Rotation paths and how fast each direction turns (degrees per step):
Each turn is a multiple of 5 degrees from 10 to 175, or 0.
Each row of a path follows its step; steps can be skipped.

step 4: [-15  28  39  27  16 -14  13   2  70   8   2  -5 -14  -4  15 -12  32  42
  11 -16   5  16  14  12  14  24   8 -49  22  29  15  48  26   9   1  -3
 -12 -16  11  43  35  22 -16 -19 -23  39  14 -20 -18  13   9  -5 -35   2]
step 5: [ 12   7 -32   6 -30 -17 -15  24  10  17  63 -12 -37  20  21  57 -21 -38
  19 -20 -17 -16  18 -32  22  23   1 -31   1 -10  11  17 -20 -22  16   2
   0 -15 -29 -21  18 -11   1 -14 -25  -7 -27  13   6  22   8  17  60 -21]
step 11: [  0  32  20  -9  23  -4  -5 -22   0 -26 -10 -28  15  28  45   6  25  58
  11 -16  34  38  21  11 -25  37  10  33  54  18 -32  -2  -7   0   6   2
 -41 -24 -14   6   0 -19  26  22 -12 -19  30 -20  26   3  11  14  -3 -30]
step 12: [-21 -39   3  35  -7 -57 -15  25  19  61  13 -11  39  20 -19  18 -14  -8
  41 -18 -15  -7  -1 -29 -21  32  -8  -8 -16 -10 -18  34  10 -11  16   3
  -2 -21   0 -15   1  18   3 -19  67 -19  27  25  -1  -9   3  24  -6 -28]
step 13: [ -8  26  37  15 -15  51   6  30 -16  33  15 -14  12  14 -36   9   6   4
   6  33   3  24 -55 -21  -6 -13   4  25  17 -15  27  -9  -3  29 -13  17
   6   6 -33 -26  -4 -58 -22 -27 -25  42   0  16 -15 -37   5  -9  25 -16]
step 19: [  4 -23 -28  32  15 -23   6  -2 -12   8 -44 -43 -40  21 -36   4 -11  -9
 -12 -38 -27   3 -44  -1  20  -1 -11 -11  -5  69  -5  53   1 -26  -5   0
 -34  -4  15  23  -3 -23  37 -23  15  -8  15  -1  12   0 -29   8 -12 -18]
step 22: [ 17  34  -9  -7 -29   3   3   0  19 -48 -28  14  30  -2  26  -3   9   4
  -4 -34  -1  29 -16  39 -35  46   1 -44  15  40 -50   4  -8  12 -16   0
   3 -30 -16  -4 -12 -19  54   0 -33   1  -6 -30 -15  -9  10  20   3 -23]
step 23: [ -6 -11 -19   3   3 -52 -26  21   4  23  -7 -33  30  26 -12  16  -1  23
   2  17 -22 -21 -10 -15   3  33  -5 -17  19   5   0  29   1 -47   5  52
 -25 -10 -34  37  19  23 -29 -14  33  13 -24 -24  19  42  11   9 -34 -30]
step 24: [-19  50  23  28 -33 -43  28  19 -26   3  41 -51   9 -10  -4  39   3   6
  12   5 -27  26  -9 -18  33 -24  -1  21   1  -8  26  -3  22   1  -4 -12
  -9  11  -1  -9 -19 -40   6 -32 -31  -7  -4  37 -57 -24  12  14   2 -14]
step 25: [ 25 -19  -5 -22  18  34  39   9  59   4   5  -9  23  -1  -1  26  26  11
  -3   1  -4  -6   6 -15 -12   1  46 -24  39 -26  -5  -7 -31  -8 -16  -9
  17 -48   4  29 -15  -9   2  15  14  26  30  -1 -62   7 -37 -27  35  10]
Speeds:
[ 10   0 -10  10  -2  -8 -10   3   2  -8   1  -7  -7  -3  -4   1   3  -4
  -1   5   4  -2  -2  -3   3  -7 -11  -4 -10   1   2  -1   5 -10   6  -5
   3  -6   0  -1   2   9   9  -9   9 -16   2  10   2  -5   0  -1  10  -2] -> 155
[  8  -1   3  -4   3   1   2  -3   7  -2   2   7  -2  10   1  -2  -2   0
   4   7  -5   0  -1  -1 -10  -5  12   1  -1  23  -5   9   4  -1  16  -7
  -2  -7  -5  -9  -1   7   4  -1  -1  -1   7  -5  -4  10   5   4  -3   4] -> 100
[  3  -7   3  -3   7  -3   5  -6   0   6  -9  -2   2  -5  -2   8  -5   3
  -4   8   4  -5 -10  -3  -7  -7   9   0   0  -3  -1   8   7  -8   1   2
   7   4   7  -1  10 -16  -1  -3  -7 -11  -5   5 -10  -4  -7  -9  -8  -3] -> 65
[ -3  -1  12  -3  -2  -1  15   2   6   6 -10   2  -2 -10   4  -5   0  -5
  13  -6   2   5   0   7   1  -1  -5   5  -7  -3  -5   3  -8  -4  -7  -5
   8  -6  -4   9   2   4  14 -10   0  -4   2   6  -4  10  -1   8  -5   3] -> 140
[ -3  -2  10  -5  -7  -9  -6  -1  -3  -1   5  -1  -4  -3  -4  14  -4   2
  -8 -15   4   5  -1  -6  -5  -4  -3   7   3   4   4  17  -1  -4   1  -4
  12   4   2   6  -1  11  -4  -3   1   8   3  -3   9  -3   7  -2  -6 -12] -> 95
[  4   3   2  -8   7  -4   1   5 -17 -11   5   3   0  -6  12  -3  -5  -9
   1  -4  -6   4  10   2  -5  14   3   3  -4  -4  -4   6  11  -2  -2   1
   4   0   0 -16  -1   1   0 -10  -1   2  -3   1  -9  -6  -2  -1   7  -3] -> 170
[ -6  -7  -1   4   2 -11   3   0  -6   5   2  -3  -3 -12  -1  -2  -7  -5
   1   5   3   9   0  11   4  -7   1  -4  -8   9  -1  -4  -4  10  13   5
  -6  -1   0   6   3  -3   7   1  -3   9   3  -9  -6 -19   6   2  -1  -3] -> 160
[  7   9   1   5   4   6  -4   0  -2   1 -12   1  -6  -5 -12  -2  18  -8
   2   1   2   9  -2   4  -5   3   3  -5  -1   8  -6   2   3  -2   0  12
   9   8  -1   7   3  -6  -9  -4  11  10  -1  -2  -1   6   3  -3   8   0] -> 115
